In the rows, 100 means zero.
One turn moves each row of this set onto another row. After a few examples, where does it send each row asked below?
nuvas: [96,90,87,118,94,148,73,72,162,77,140,139,88,121,126,90,134,91,109,109,61,101,124,111,72,56,135,122,125]
zis: [53,119,94,86,89,78,90,71,81,42,101,129,68,95,78,144,117,68,91,90,144,102,112,113,102,103,145,100,77]
Nugak: [89,54,85,144,97,110,97,79,161,72,118,125,70,126,123,109,140,106,105,125,81,132,138,107,73,75,107,79,102]
gubel: [90,52,87,130,102,125,76,73,167,71,111,136,80,123,123,98,129,96,106,143,79,131,134,118,75,84,103,102,103]
Sot: [125,121,107,71,108,83,82,126,90,84,104,71,100,85,115,72,80,96,95,143,54,75,72,104,116,80,63,92,112]
Nezu: [129,134,105,75,100,81,99,126,90,84,116,68,101,88,114,75,91,100,98,133,53,71,68,91,116,68,70,76,120]
ratim: [62,104,94,87,98,83,90,62,69,52,87,140,85,91,76,127,123,60,91,96,135,108,109,126,109,114,153,101,88]
Raza: [94,69,90,122,100,144,63,68,166,69,122,142,91,118,125,86,127,85,106,130,71,116,128,120,74,76,119,125,116]
rito: [125,90,88,85,86,37,106,78,84,59,108,88,118,90,99,52,102,75,124,106,80,96,102,115,120,72,108,76,111]
Det: [105,104,120,114,66,103,86,71,144,62,89,84,94,110,86,131,153,67,122,106,92,106,125,148,95,102,166,123,69]
fug: [96,119,121,87,102,143,87,124,148,106,120,115,100,99,110,123,116,97,101,150,50,94,66,69,79,94,61,58,123]
ler: [72,110,95,80,88,90,92,53,73,54,94,146,106,87,67,110,133,53,103,101,133,106,104,117,115,115,157,102,106]
fogim: [128,130,107,69,105,84,90,124,89,84,110,72,104,85,114,70,86,94,95,133,50,69,71,100,116,73,70,87,121]
ruval: [97,102,122,94,124,144,85,130,122,118,100,119,92,100,114,131,115,92,86,134,30,91,66,95,81,99,70,68,121]
Kegu: [69,130,92,73,72,93,96,51,90,51,114,143,112,88,67,106,136,53,111,104,144,102,101,100,113,106,157,97,111]
Pinup: [111,116,118,116,57,102,94,69,148,64,99,83,102,109,83,126,160,67,132,103,95,105,120,139,94,96,168,115,77]
Tad: [59,146,94,95,102,120,88,94,99,68,113,132,78,100,104,161,147,127,86,120,124,114,82,65,90,135,94,72,112]
lubab: [103,112,120,90,105,146,93,122,137,112,113,121,109,98,108,116,123,93,102,146,41,96,64,74,84,99,67,54,132]
pag: [106,119,119,115,54,100,95,72,155,57,101,81,96,111,84,130,159,70,132,108,101,106,123,134,94,95,163,113,72]
pif: [123,120,109,74,107,78,86,127,93,80,102,67,93,88,116,79,78,101,93,146,59,75,70,100,115,82,55,84,108]
fum: [108,104,93,78,99,45,84,94,80,52,112,81,78,93,117,83,71,83,102,83,74,76,104,129,106,55,111,110,86]
Zer: [90,75,83,146,90,115,108,84,154,77,139,125,70,127,125,112,146,106,104,103,70,118,134,99,70,57,124,74,108]
lis: [99,119,96,70,84,49,75,90,107,39,124,77,77,93,115,80,64,83,110,102,95,74,106,117,105,51,98,114,79]
guro: [92,109,123,90,119,145,78,131,132,111,106,113,82,101,118,138,105,97,85,134,38,89,67,87,75,96,66,71,112]
kerif: [57,129,98,92,119,123,73,95,93,69,93,136,75,102,103,162,135,119,78,124,119,116,83,82,93,144,91,90,103]
dezo: [76,156,95,84,100,143,85,82,86,80,116,146,112,95,98,132,162,110,92,105,101,101,68,69,98,129,120,87,145]
gidaz: [103,115,119,115,59,95,92,74,156,57,99,79,89,110,87,138,153,74,129,110,102,107,122,137,90,95,160,115,65]
bepal: [105,108,118,117,65,97,89,75,152,57,91,80,89,111,87,139,150,70,126,109,97,107,125,144,93,99,160,121,62]
vug: [124,128,107,77,98,74,101,128,94,82,112,65,93,88,115,80,90,106,100,137,60,77,72,88,114,72,62,68,112]
gupev: [122,120,107,77,101,72,96,129,96,78,109,67,93,88,115,81,83,103,97,145,62,79,74,91,114,78,57,73,108]
ligab: [74,139,97,82,118,147,68,80,78,83,98,150,106,95,98,130,151,105,83,110,98,104,69,89,100,142,117,104,139]
Bime: [119,105,90,75,71,38,99,74,109,47,124,85,115,89,98,49,94,77,133,126,99,94,99,102,117,69,96,83,107]
Rubi: [68,159,92,92,91,132,94,88,97,74,123,137,96,98,101,148,161,120,94,108,114,105,73,58,94,124,109,70,129]
satal: [111,110,119,114,64,104,88,70,144,64,93,86,101,109,84,125,159,64,127,104,91,106,123,145,97,100,169,122,77]
ligiz: [64,124,97,86,126,137,61,86,80,75,88,146,91,96,102,144,139,108,77,122,105,112,77,94,99,151,103,106,118]
tada: [60,145,93,72,63,90,96,58,101,43,124,133,93,90,73,120,131,64,112,99,152,96,103,87,104,94,150,93,99]
bamo: [121,90,89,87,102,41,98,87,69,61,103,85,98,93,105,70,92,76,107,84,68,87,105,132,115,64,116,89,101]
Rideb: [89,119,122,87,108,144,82,129,145,105,118,114,87,100,116,134,107,101,94,146,47,90,69,77,76,92,60,66,113]
Gad: [103,103,121,94,117,145,89,124,125,119,104,121,105,98,108,119,123,92,94,136,34,95,64,87,85,101,73,58,133]
Volo: [106,119,92,67,69,44,81,83,122,37,130,78,98,90,108,63,75,81,127,122,108,85,105,101,109,58,90,100,90]
Notab: [94,94,84,133,86,135,95,80,156,79,147,132,79,125,129,102,144,99,107,94,61,103,125,104,69,46,138,96,122]
tege: [51,139,93,79,74,80,95,68,97,38,118,127,71,92,79,140,120,69,101,95,152,95,109,95,101,96,147,94,81]

Gad goes to ruval
pif goes to gupev
Now find these:
tada goes to Kegu
ligab goes to ligiz
lis goes to Volo
bepal goes to gidaz
gubel goes to Nugak

